50 stands for zero in the data rows.
Here is a table of points, one per row:
(65, 75, 45, 42, 55, 32, 53, 43, 29, 50, 45, 31, 58, 45, 49, 58, 49, 50, 52, 57, 50, 51, 47, 51, 44, 55, 51, 43, 49, 51, 78, 62)
(54, 62, 65, 55, 39, 53, 50, 37, 50, 61, 39, 51, 44, 61, 41, 26, 50, 51, 49, 52, 40, 44, 47, 56, 56, 46, 49, 57, 58, 51, 66, 50)
(38, 57, 42, 45, 58, 54, 52, 44, 57, 53, 37, 48, 43, 52, 45, 61, 43, 44, 45, 60, 51, 46, 41, 35, 58, 66, 36, 37, 58, 53, 31, 48)
(59, 56, 57, 44, 65, 48, 47, 63, 64, 43, 47, 53, 64, 71, 48, 50, 65, 44, 36, 48, 42, 37, 48, 54, 31, 42, 40, 47, 55, 38, 49, 39)
(61, 55, 50, 55, 45, 60, 48, 50, 58, 55, 53, 43, 42, 55, 46, 59, 41, 38, 56, 46, 48, 55, 42, 57, 54, 49, 80, 28, 70, 44, 51, 34)
(40, 47, 53, 26, 41, 39, 46, 38, 47, 47, 36, 59, 44, 47, 65, 61, 63, 59, 74, 56, 59, 64, 64, 66, 74, 54, 58, 52, 48, 36, 54, 50)
(34, 44, 36, 31, 25, 41, 41, 44, 51, 49, 59, 52, 49, 39, 52, 46, 68, 43, 44, 67, 37, 59, 44, 44, 41, 61, 33, 44, 64, 62, 53, 43)
(40, 40, 44, 60, 57, 45, 48, 57, 62, 76, 61, 75, 54, 54, 51, 42, 43, 50, 67, 48, 59, 70, 70, 55, 57, 63, 57, 42, 54, 55, 36, 30)
(60, 48, 52, 56, 43, 50, 46, 58, 41, 52, 39, 49, 57, 62, 64, 44, 66, 82, 52, 50, 51, 72, 65, 61, 57, 55, 57, 37, 51, 39, 44, 61)
(57, 44, 58, 52, 45, 49, 75, 52, 35, 44, 44, 46, 60, 31, 58, 40, 45, 58, 62, 55, 71, 46, 50, 38, 39, 45, 41, 56, 70, 42, 32, 34)
(52, 34, 60, 34, 51, 60, 55, 33, 53, 39, 60, 55, 46, 38, 37, 46, 34, 41, 50, 46, 54, 62, 59, 49, 49, 52, 39, 49, 17, 37, 49, 47)
(33, 63, 49, 47, 51, 48, 51, 51, 58, 74, 64, 59, 47, 49, 31, 52, 25, 67, 48, 50, 64, 58, 57, 70, 26, 58, 47, 52, 61, 31, 43, 73)
(58, 51, 48, 71, 63, 61, 48, 44, 39, 57, 44, 54, 36, 59, 62, 47, 52, 45, 43, 38, 46, 44, 61, 60, 54, 67, 25, 68, 63, 56, 60, 46)
(61, 53, 77, 42, 35, 70, 47, 67, 57, 50, 49, 61, 45, 61, 52, 56, 56, 42, 77, 63, 49, 59, 36, 51, 42, 44, 23, 50, 50, 51, 56, 56)
(58, 41, 61, 50, 40, 59, 58, 32, 41, 58, 43, 38, 63, 48, 39, 62, 54, 51, 38, 40, 35, 58, 43, 52, 63, 36, 45, 31, 48, 54, 27, 60)
(50, 35, 50, 45, 58, 58, 59, 56, 60, 47, 47, 55, 59, 27, 52, 57, 42, 50, 40, 67, 45, 37, 53, 58, 37, 54, 69, 65, 48, 56, 67, 50)
(48, 57, 53, 35, 70, 66, 58, 54, 47, 72, 44, 49, 58, 43, 55, 52, 58, 63, 39, 41, 43, 54, 26, 59, 55, 58, 59, 63, 50, 62, 47, 59)
(52, 50, 41, 65, 48, 42, 54, 58, 50, 55, 41, 53, 34, 33, 59, 65, 48, 19, 49, 50, 29, 57, 53, 64, 57, 44, 60, 69, 57, 53, 46, 65)
(59, 46, 65, 43, 70, 59, 50, 61, 60, 65, 55, 48, 24, 51, 52, 58, 50, 49, 43, 49, 63, 43, 61, 32, 60, 39, 57, 55, 60, 54, 52, 52)
(35, 46, 51, 67, 47, 63, 59, 39, 68, 55, 41, 36, 50, 50, 59, 59, 69, 66, 64, 57, 50, 43, 42, 28, 38, 61, 56, 52, 38, 59, 66, 75)
(44, 54, 42, 40, 53, 44, 40, 38, 54, 63, 54, 44, 47, 60, 60, 28, 51, 37, 34, 64, 39, 52, 50, 28, 47, 42, 55, 52, 39, 51, 30, 45)
(50, 52, 51, 54, 60, 50, 59, 51, 55, 27, 52, 48, 46, 41, 55, 55, 71, 40, 33, 32, 59, 60, 53, 58, 41, 56, 50, 49, 46, 22, 34, 50)
(38, 64, 62, 56, 46, 46, 40, 38, 35, 48, 40, 38, 54, 54, 46, 49, 56, 39, 53, 59, 56, 40, 47, 50, 47, 60, 56, 70, 37, 44, 38, 32)
(51, 39, 25, 59, 54, 57, 45, 59, 57, 41, 31, 43, 47, 40, 36, 39, 48, 51, 75, 54, 37, 48, 40, 53, 52, 37, 53, 46, 51, 38, 46, 54)
(41, 42, 50, 50, 50, 55, 56, 53, 55, 41, 53, 47, 61, 49, 35, 45, 38, 47, 52, 57, 41, 53, 49, 34, 72, 69, 64, 59, 71, 25, 64, 57)
(51, 62, 62, 59, 48, 41, 51, 69, 59, 47, 43, 55, 45, 29, 24, 57, 55, 66, 41, 53, 58, 42, 49, 52, 66, 46, 35, 60, 62, 59, 45, 43)
(48, 62, 71, 57, 49, 57, 34, 63, 42, 43, 53, 46, 38, 31, 50, 42, 40, 48, 55, 33, 48, 52, 60, 55, 36, 57, 71, 49, 44, 79, 52, 48)
(66, 46, 47, 42, 63, 48, 61, 56, 42, 53, 59, 35, 52, 40, 42, 39, 59, 42, 53, 45, 46, 48, 51, 44, 46, 59, 56, 51, 76, 61, 66, 46)
(60, 64, 43, 57, 48, 52, 49, 54, 69, 47, 72, 45, 42, 55, 60, 47, 53, 54, 43, 55, 67, 59, 21, 65, 57, 67, 64, 51, 44, 54, 51, 41)
(24, 61, 50, 42, 47, 62, 49, 47, 57, 36, 60, 21, 47, 50, 70, 35, 35, 48, 58, 40, 58, 46, 42, 62, 52, 26, 39, 59, 63, 39, 45, 48)
(44, 30, 55, 47, 53, 32, 76, 21, 55, 58, 58, 42, 43, 58, 60, 68, 46, 62, 57, 37, 42, 35, 48, 53, 45, 32, 52, 49, 56, 57, 55, 29)
(45, 64, 39, 61, 45, 70, 69, 50, 68, 62, 63, 67, 85, 41, 48, 46, 61, 29, 50, 45, 67, 61, 61, 56, 57, 34, 47, 45, 51, 61, 60, 47)
(36, 38, 49, 37, 28, 42, 56, 73, 43, 48, 46, 41, 42, 65, 33, 39, 55, 47, 45, 34, 54, 54, 62, 36, 40, 38, 60, 47, 46, 53, 52, 54)
(53, 65, 40, 30, 65, 37, 46, 54, 59, 32, 38, 53, 54, 54, 57, 59, 45, 38, 67, 42, 57, 46, 49, 42, 55, 47, 43, 44, 57, 65, 52, 74)
(56, 48, 35, 61, 41, 62, 40, 54, 64, 36, 44, 38, 58, 63, 56, 69, 39, 54, 39, 50, 42, 50, 69, 37, 47, 52, 40, 44, 50, 55, 53, 37)
(49, 45, 49, 55, 67, 65, 49, 42, 33, 35, 56, 60, 38, 50, 39, 48, 56, 55, 60, 61, 43, 63, 41, 48, 34, 56, 49, 42, 50, 43, 33, 43)
(38, 51, 64, 74, 47, 44, 51, 51, 48, 29, 45, 48, 59, 68, 54, 46, 43, 49, 49, 59, 53, 42, 45, 48, 45, 53, 58, 38, 56, 62, 48, 73)
(48, 54, 46, 43, 41, 47, 41, 46, 52, 49, 39, 74, 50, 33, 75, 34, 38, 63, 37, 47, 39, 48, 45, 42, 51, 34, 47, 49, 50, 53, 42, 44)
(56, 35, 45, 58, 41, 56, 49, 59, 43, 54, 44, 47, 42, 45, 47, 47, 48, 49, 39, 45, 76, 49, 28, 34, 52, 50, 50, 51, 40, 41, 54, 43)
(65, 61, 53, 60, 49, 55, 49, 37, 52, 52, 51, 57, 41, 44, 40, 30, 49, 49, 49, 40, 40, 50, 51, 42, 63, 44, 60, 53, 51, 44, 70, 56)
(26, 35, 54, 53, 56, 33, 21, 43, 42, 53, 69, 64, 62, 43, 42, 53, 71, 46, 49, 31, 42, 23, 35, 46, 52, 37, 50, 44, 58, 46, 47, 51)
(52, 54, 54, 59, 42, 52, 61, 56, 37, 24, 60, 54, 53, 56, 67, 58, 44, 44, 49, 41, 55, 38, 51, 38, 66, 60, 49, 52, 35, 51, 56, 70)
(43, 50, 68, 49, 45, 45, 66, 58, 47, 55, 64, 48, 50, 60, 37, 50, 38, 41, 43, 62, 43, 57, 43, 65, 68, 56, 49, 53, 42, 64, 42, 48)
(64, 55, 52, 41, 50, 54, 42, 45, 57, 44, 52, 44, 47, 35, 49, 44, 53, 57, 55, 67, 59, 28, 62, 61, 47, 47, 53, 26, 34, 54, 42, 40)
(63, 40, 45, 45, 28, 32, 49, 56, 61, 68, 59, 46, 44, 45, 66, 52, 49, 42, 50, 30, 37, 37, 36, 46, 35, 71, 34, 51, 48, 36, 45, 49)
(48, 48, 34, 57, 50, 36, 60, 44, 45, 31, 37, 63, 27, 64, 40, 50, 52, 51, 44, 62, 53, 51, 44, 65, 43, 31, 46, 53, 41, 58, 53, 45)
(43, 47, 56, 46, 56, 58, 62, 49, 59, 35, 47, 43, 51, 54, 49, 43, 48, 55, 45, 47, 35, 45, 71, 52, 45, 63, 56, 68, 56, 65, 45, 54)
There is one direction along which these points spread out most. Take the direction at right angles to it along which they spread out most. Go by this last direction. For each point below, how far along it does it lie, from 0 to 99? The average is 50, and the first point in the table lies past the average. One standard deviation of the points above along it is 16.
(61, 50, 45, 59, 49, 26, 44, 50, 69, 55, 83, 45, 50, 47, 45, 45, 64, 67, 62, 56, 57, 66, 70, 58, 68, 51, 44, 64, 45, 61, 41, 40) 21
(26, 44, 61, 52, 57, 44, 45, 62, 54, 51, 38, 41, 51, 42, 57, 58, 45, 55, 37, 55, 46, 65, 57, 56, 52, 48, 34, 27, 36, 36, 82, 25) 47
(59, 37, 46, 54, 66, 34, 37, 50, 51, 53, 35, 37, 72, 52, 44, 48, 28, 48, 69, 36, 55, 58, 39, 43, 45, 49, 41, 52, 33, 60, 46, 45) 57
(55, 47, 52, 54, 39, 46, 46, 39, 51, 61, 40, 52, 53, 51, 50, 51, 57, 40, 54, 68, 76, 24, 71, 63, 50, 57, 46, 33, 53, 43, 44, 60) 47
(46, 72, 38, 49, 30, 55, 32, 34, 35, 48, 57, 51, 48, 47, 38, 84, 55, 61, 53, 35, 49, 53, 52, 38, 38, 44, 52, 63, 53, 51, 45, 38) 58
(57, 45, 50, 48, 57, 42, 53, 31, 44, 43, 37, 57, 48, 58, 59, 47, 48, 49, 34, 47, 71, 71, 42, 42, 35, 46, 51, 50, 57, 60, 62, 71) 63
(42, 54, 28, 38, 53, 66, 68, 68, 38, 58, 42, 50, 48, 63, 42, 45, 61, 51, 56, 38, 55, 34, 52, 60, 52, 54, 47, 43, 24, 49, 43, 43) 47
(57, 39, 47, 41, 54, 59, 35, 58, 33, 58, 63, 41, 58, 58, 64, 61, 57, 45, 49, 74, 64, 57, 61, 51, 51, 31, 55, 62, 48, 44, 51, 62) 49
(63, 31, 44, 36, 38, 50, 29, 48, 49, 46, 56, 63, 65, 64, 46, 49, 34, 54, 37, 41, 48, 30, 43, 71, 51, 57, 57, 69, 63, 62, 56, 53) 52
(61, 60, 54, 56, 50, 38, 61, 62, 59, 56, 48, 48, 52, 49, 50, 52, 41, 50, 48, 61, 36, 49, 53, 46, 34, 36, 51, 50, 38, 26, 38, 58) 51
(48, 65, 50, 47, 48, 39, 59, 54, 44, 54, 64, 81, 59, 64, 65, 55, 46, 53, 54, 51, 38, 37, 40, 31, 48, 45, 63, 46, 42, 45, 56, 36) 53
(47, 47, 36, 62, 59, 58, 52, 53, 27, 50, 73, 42, 40, 41, 56, 45, 38, 55, 51, 58, 38, 44, 51, 52, 51, 42, 29, 34, 46, 49, 53, 62) 58
